In the data rows, the value 128 means zero.
Here are some points:
[131 132 132 132 132 132 131 131 130 129 128 127 126 125 123 122 120 118 115 113 111 108 106 104 101  99  97  95  93  91  90  89  88  87  87  87  87  88  88  89  90]
[187 189 190 190 191 191 192 192 191 191 191 190 189 188 187 185 183 181 179 176 174 171 168 165 162 158 155 151 148 144 141 137 133 129 125 121 117 113 108 104 100]
[140 143 146 149 152 155 158 161 163 166 168 170 173 175 177 178 180 181 183 184 185 186 186 187 188 188 189 189 190 190 190 191 191 191 191 190 190 190 189 189 188]
[115 115 114 114 113 112 111 110 109 108 107 106 105 103 101 100  98  96  94  92  90  88  86  84  83  81  80  80  79  79  80  80  81  82  83  84  85  87  88  90  91]
[137 138 138 138 138 138 138 137 137 136 135 134 133 132 131 129 127 125 124 122 120 117 115 114 112 110 109 107 106 105 105 104 104 104 104 105 106 106 108 109 110]
[126 128 130 133 135 138 141 143 146 149 151 154 157 159 161 163 165 167 169 171 172 174 175 177 178 180 182 184 185 187 189 191 192 194 195 197 198 199 200 200 201]
[ 97  96  95  95  94  94  95  96  97  98 100 103 105 107 110 112 114 117 119 121 123 124 126 128 129 130 131 132 133 134 134 134 134 134 133 132 131 130 128 127 125]
[139 141 144 147 150 154 157 160 163 166 169 172 174 177 179 181 182 184 185 186 187 188 188 189 189 190 190 190 190 191 191 191 191 191 191 190 190 190 189 188 188]
[ 77  82  86  91  96 101 106 111 116 121 126 130 135 139 143 147 150 154 157 160 162 165 167 169 170 172 173 174 175 176 176 177 177 176 176 175 174 172 171 169 167]
[83 84 86 87 89 90 91 92 93 94 95 96 96 97 97 97 97 96 96 95 95 94 93 92 90 89 88 86 85 83 82 80 78 76 74 72 69 67 64 62 59]
[170 171 172 172 172 172 172 171 170 169 167 166 163 161 158 155 152 148 144 140 136 131 126 121 116 111 106 101  96  90  85  80  75  71  67  64  63  63  65  67  70]
[153 154 154 155 155 156 156 156 156 156 156 156 155 154 154 153 151 150 148 146 145 143 140 138 136 133 131 128 126 123 121 118 115 112 109 106 103 100  97  94  91]
[163 164 164 164 164 164 163 163 163 162 161 161 160 159 158 156 155 153 151 149 147 145 143 141 138 136 133 131 129 126 123 121 118 116 113 110 107 105 102  99  97]
[198 193 189 184 179 174 169 164 159 154 149 144 139 134 130 125 121 118 115 113 111 110 110 111 112 114 116 119 121 124 127 130 133 136 139 142 145 147 150 152 155]
[132 132 133 133 132 132 131 130 129 128 126 125 123 121 118 116 113 110 107 104 100  97  93  90  86  83  80  78  75  74  74  74  75  76  78  80  82  85  87  90  92]
[172 174 175 176 177 178 179 180 181 182 183 184 184 185 186 186 186 186 186 186 186 186 186 186 186 185 185 185 184 184 184 183 183 183 182 181 181 180 179 178 178]
[141 142 143 144 145 146 147 148 149 149 150 151 151 152 152 152 152 152 152 151 151 150 150 149 148 148 147 147 146 145 144 144 143 142 141 140 138 137 136 135 133]
[107 104 102  99  96  93  90  87  84  82  80  78  78  78  80  82  84  87  89  92  95  97 100 103 105 108 110 112 114 116 118 120 122 123 124 125 126 126 127 127 127]
[120 123 126 129 132 134 137 139 141 144 146 148 150 152 154 155 157 158 159 160 161 162 163 163 164 165 165 166 166 167 167 167 167 167 167 167 167 167 167 166 166]
[122 120 117 115 113 112 110 109 108 108 108 108 108 109 110 110 111 112 113 114 114 115 115 115 115 115 115 115 114 113 112 110 108 106 104 101  98  95  91  87  83]
[133 136 139 142 145 148 151 154 156 159 161 164 166 168 170 172 174 175 177 178 179 180 181 182 183 183 184 185 185 186 186 187 187 187 187 187 187 187 186 186 186]
[148 151 155 158 162 165 168 171 174 176 179 182 184 186 188 190 192 193 195 196 197 198 198 199 200 200 201 201 201 201 201 201 201 201 201 200 199 199 198 197 196]
[170 173 175 178 181 183 186 188 190 193 195 197 199 201 202 204 205 206 207 208 209 210 210 211 211 212 212 213 213 213 213 213 213 213 213 212 212 211 211 210 209]
[ 85  90  95 101 106 111 116 121 126 131 136 141 145 150 154 158 161 165 168 170 173 175 177 179 181 182 183 184 185 186 186 186 186 185 184 183 181 180 177 175 173]
[199 197 196 194 192 190 188 186 183 180 178 175 172 169 165 162 158 154 150 146 143 139 135 131 127 124 120 117 114 112 109 107 106 105 104 103 103 103 104 105 106]
[139 135 130 126 121 116 111 106 101  96  91  86  81  76  73  71  72  75  79  83  86  90  94  97 101 104 107 109 112 114 116 118 120 121 122 123 123 123 123 122 121]
[ 95  95  96  97  98 100 102 104 107 109 111 114 116 119 121 123 126 128 130 132 135 137 139 142 144 147 149 152 155 157 160 162 165 167 169 171 173 175 176 178 179]
[160 161 162 163 164 164 164 163 163 162 160 159 157 155 152 149 146 143 139 135 131 126 122 117 112 107 102  97  92  87  82  77  73  70  67  66  67  69  71  74  77]
[157 158 159 160 161 162 163 164 165 166 167 168 168 169 169 170 170 170 170 170 170 170 170 170 170 170 170 170 169 169 169 169 168 168 168 167 167 166 166 165 165]
[117 113 109 105 101  97  92  88  83  79  75  71  69  71  74  78  82  87  91  95  98 102 105 109 112 115 118 120 123 125 127 129 130 131 132 133 133 134 133 133 132]
[ 88  92  95  98 101 104 106 108 110 112 113 115 116 117 117 118 119 119 119 119 119 119 119 119 119 120 120 120 121 121 122 122 123 123 124 124 124 125 125 125 125]
[ 99  99  99  99  99 100 101 102 103 105 107 109 111 113 115 118 120 122 124 126 128 129 131 133 134 135 137 138 139 139 140 140 140 140 140 140 139 138 137 135 134]
[124 122 121 120 119 118 118 118 118 118 118 119 119 120 121 122 122 123 123 124 124 124 124 124 124 123 122 121 120 119 117 115 113 110 107 104 101  97  93  89  85]
[168 166 164 162 159 157 154 152 149 147 144 141 138 135 132 129 125 122 118 114 110 107 103  99  95  91  87  83  80  76  72  68  64  61  57  54  52  52  53  54  56]
[156 159 162 165 168 171 174 177 179 182 184 187 189 191 193 195 197 198 199 200 201 202 203 204 205 205 206 206 207 207 207 207 207 207 207 207 206 206 205 205 204]
[ 86  83  81  79  77  76  75  75  77  78  80  83  85  87  90  92  94  96  97  98 100 101 101 102 103 103 103 103 103 103 103 102 102 101 101 100  99  98  97  96  96]
Then 24 other points, each followed by its number:
[103 104 104 106 107 109 111 113 115 117 120 122 124 127 129 132 134 137 139 142 144 147 150 153 156 159 162 166 169 172 175 178 181 184 187 189 192 193 195 197 198] 0
[180 181 182 182 183 184 185 185 186 187 187 188 188 189 189 189 189 189 189 189 188 188 188 187 187 186 186 186 185 185 184 184 183 183 182 182 181 180 179 179 178] 1
[ 86  86  87  88  90  93  95  98 101 104 107 110 113 116 118 121 123 126 128 131 133 135 137 140 142 144 146 149 151 153 155 157 159 161 162 164 165 166 167 167 168] 2
[154 150 146 142 138 133 128 124 119 114 110 105 101  96  92  88  85  83  82  82  83  85  88  91  94  97 101 104 107 110 113 115 118 120 122 124 125 127 128 129 129] 3
[101 103 105 107 109 111 112 114 115 117 118 119 120 121 122 123 123 123 124 124 124 123 123 123 123 122 122 121 121 121 120 120 119 118 117 117 116 115 114 113 112] 4
[188 187 185 184 182 180 178 176 173 171 168 165 162 159 156 153 150 146 142 139 135 132 128 125 122 119 116 114 112 111 110 109 109 109 110 110 112 113 115 116 118] 5
[159 160 160 160 160 160 159 159 158 158 157 156 155 154 153 151 150 148 146 144 142 140 138 136 134 131 129 127 125 123 121 119 117 116 114 112 110 109 107 106 105] 6
[126 129 132 135 138 140 143 145 148 150 153 155 157 159 161 163 164 165 167 168 169 169 170 171 172 172 173 173 174 174 174 175 175 175 175 175 174 174 174 173 173] 7
[155 154 152 150 148 146 144 141 139 137 134 132 129 126 123 120 117 113 110 106 103  99  95  91  88  84  81  77  74  71  68  66  64  64  64  64  65  66  68  69  71] 8
[ 73  69  65  61  63  68  73  78  83  88  93  98 103 108 112 116 120 124 127 131 134 137 139 142 144 146 148 150 151 152 153 154 154 154 154 153 152 151 149 147 145] 9
[ 95  99 102 104 107 109 111 112 114 115 116 117 118 119 119 119 119 120 119 119 119 119 119 120 120 120 121 122 122 123 124 125 126 127 128 128 129 130 130 130 131] 10
[125 126 127 128 129 129 130 131 132 132 133 134 134 135 135 136 136 136 136 136 136 136 136 136 136 136 136 136 136 135 135 135 135 135 135 135 135 135 135 134 134] 11
[ 88  88  89  90  92  95  98 101 104 108 112 116 120 124 128 132 136 140 144 148 152 156 160 164 167 171 175 179 182 186 189 192 195 198 201 203 206 208 210 211 213] 12
[123 120 117 113 110 108 105 103 102 101 100 100 101 102 103 104 106 107 109 110 111 113 113 114 115 115 115 115 115 114 113 112 110 108 106 103 100  97  94  90  86] 13
[102 108 113 119 124 130 135 140 145 150 155 159 164 168 171 175 178 181 183 185 187 188 190 191 191 192 192 192 191 191 190 188 187 185 183 180 177 174 171 167 163] 14
[195 190 186 181 176 171 166 161 156 150 145 140 136 131 127 123 120 117 114 113 112 112 113 114 116 118 121 123 126 129 132 135 138 141 144 147 149 152 154 157 159] 15
[103 103 103 104 104 105 106 108 110 112 114 117 120 123 126 129 132 136 139 142 145 149 152 155 159 162 165 169 172 175 178 182 185 188 190 193 196 198 201 203 205] 16
[114 111 108 105 102  99  96  93  90  87  84  81  78  76  74  74  74  76  78  80  83  85  88  90  93  96  98 100 103 105 107 109 111 113 114 116 117 118 119 120 121] 17
[181 177 172 167 162 157 151 146 141 136 131 126 122 118 114 111 109 108 107 108 109 111 113 116 118 122 125 128 131 134 137 140 142 145 147 149 151 152 153 154 155] 18
[102 105 108 110 112 114 116 118 119 120 122 123 123 124 125 125 126 126 127 127 127 128 128 129 129 130 131 132 133 135 136 137 138 139 141 142 142 143 144 145 145] 19
[ 80  82  83  86  89  92  95  99 103 107 111 116 120 124 128 133 137 141 145 149 153 157 160 164 168 171 175 179 182 185 189 192 194 197 200 202 204 206 208 209 210] 20
[128 125 123 120 117 114 111 107 104 101  97  94  90  87  83  79  75  71  67  64  64  67  70  73  76  79  81  84  87  90  92  95  97  99 101 103 105 107 108 110 111] 21
[ 94  99 104 109 114 120 125 130 135 139 144 148 153 157 160 164 167 170 172 174 176 178 179 181 182 182 183 183 183 183 182 182 180 179 177 175 173 171 168 165 162] 22
[127 123 119 115 110 107 103 100  97  95  93  93  93  94  96  98 100 103 105 108 110 113 115 117 119 120 122 123 124 125 125 125 125 125 124 122 121 119 117 115 112] 23
Which three of these numbered points are nearest to each point below by angle, seen from the average point of the first points? Their numbers follow each, nearest first.
[191 187 183 178 173 168 164 159 154 149 144 139 135 131 127 124 121 119 117 116 116 117 118 120 122 125 128 131 134 137 140 143 147 149 152 155 157 160 162 164 166] > 15 18 5
[194 192 190 189 187 184 182 179 177 174 171 168 165 161 158 154 151 147 143 139 135 131 127 124 120 117 114 112 110 108 107 106 105 105 105 106 107 109 110 112 114] > 5 6 8
[ 67  64  62  65  69  73  78  83  87  92  96 101 105 109 113 117 120 124 127 130 133 136 138 140 143 145 147 148 150 151 152 153 154 155 155 155 155 154 153 152 151] > 9 2 19
[ 98  96  95  93  91  90  89  89  89  90  92  93  95  98 100 103 105 107 110 112 114 116 118 120 121 123 124 125 126 127 128 128 129 129 128 128 127 126 125 123 122] > 10 11 23
[110 107 104 101  98  95  93  90  87  85  83  81  80  80  81  82  83  85  87  89  91  93  95  96  98 100 101 103 104 105 106 107 107 108 108 108 108 107 107 106 105] > 17 23 13
[144 144 144 144 144 144 143 143 142 141 140 139 137 136 134 133 131 129 127 124 122 120 118 116 114 112 110 109 108 107 106 106 106 106 106 106 107 108 109 110 112] > 8 21 3
[149 150 151 152 153 153 154 155 156 156 157 157 158 158 158 158 158 158 158 158 157 157 156 156 155 155 154 154 153 153 152 151 151 150 149 148 147 146 145 144 143] > 1 7 14
[98 97 96 95 94 94 93 93 93 93 94 94 94 95 95 95 95 95 95 95 94 94 93 92 91 89 88 86 85 83 81 79 76 74 71 69 66 63 61 59 58] > 13 4 21
[109 111 114 116 118 120 121 123 124 125 126 127 128 129 129 129 130 130 130 129 129 129 129 129 129 129 130 130 130 131 131 132 133 133 134 134 135 135 136 136 136] > 11 10 19
[162 160 158 156 154 151 149 147 144 142 139 137 134 131 128 125 122 118 115 111 108 104 100  97  93  89  86  82  78  75  71  67  64  60  56  53  49  49  50  52  54] > 8 6 13
[ 73  76  79  82  85  88  91  94  97 100 103 106 108 111 113 116 118 120 122 124 126 128 130 131 133 135 136 138 139 141 142 143 145 146 147 148 148 149 150 150 150] > 9 19 2
[179 180 181 182 182 182 182 182 181 180 179 178 176 174 172 170 167 164 161 158 154 150 146 142 138 134 130 125 121 116 112 107 102  97  93  88  83  79  74  70  66] > 6 5 8
[138 139 140 140 140 140 140 139 139 138 137 135 134 132 130 128 125 123 120 117 114 110 107 104 101  98  95  92  89  87  85  84  83  83  83  83  84  85  87  88  90] > 8 21 13
[131 132 134 135 136 137 137 137 137 137 137 136 135 133 132 130 127 125 122 119 115 111 107 103  99  95  90  86  81  76  72  68  65  63  63  64  67  70  73  77  81] > 8 13 21
[116 119 120 122 124 126 127 129 130 132 133 134 135 136 137 137 138 138 138 138 138 138 137 137 137 136 136 135 135 134 133 133 132 131 130 129 128 127 126 125 124] > 4 10 11
[109 108 107 106 105 104 104 103 103 103 102 102 102 102 102 102 102 101 101 100  99  99  98  96  95  94  92  90  88  86  84  82  79  77  74  71  69  66  64  63  62] > 13 4 21
[149 147 145 143 141 139 137 134 132 129 127 124 121 118 116 112 109 106 102  99  95  92  88  84  81  78  74  71  68  66  64  64  64  64  65  66  68  70  71  73  75] > 8 21 13
[117 120 122 125 127 130 132 134 136 139 141 143 145 146 148 149 151 152 153 154 155 156 156 157 158 158 159 159 160 160 160 161 161 161 161 161 161 161 161 160 160] > 22 7 14
[117 119 121 123 125 127 129 131 133 135 137 139 141 143 145 147 148 149 151 152 153 154 155 156 157 158 159 160 161 161 162 163 164 164 165 165 165 166 166 166 166] > 12 22 20
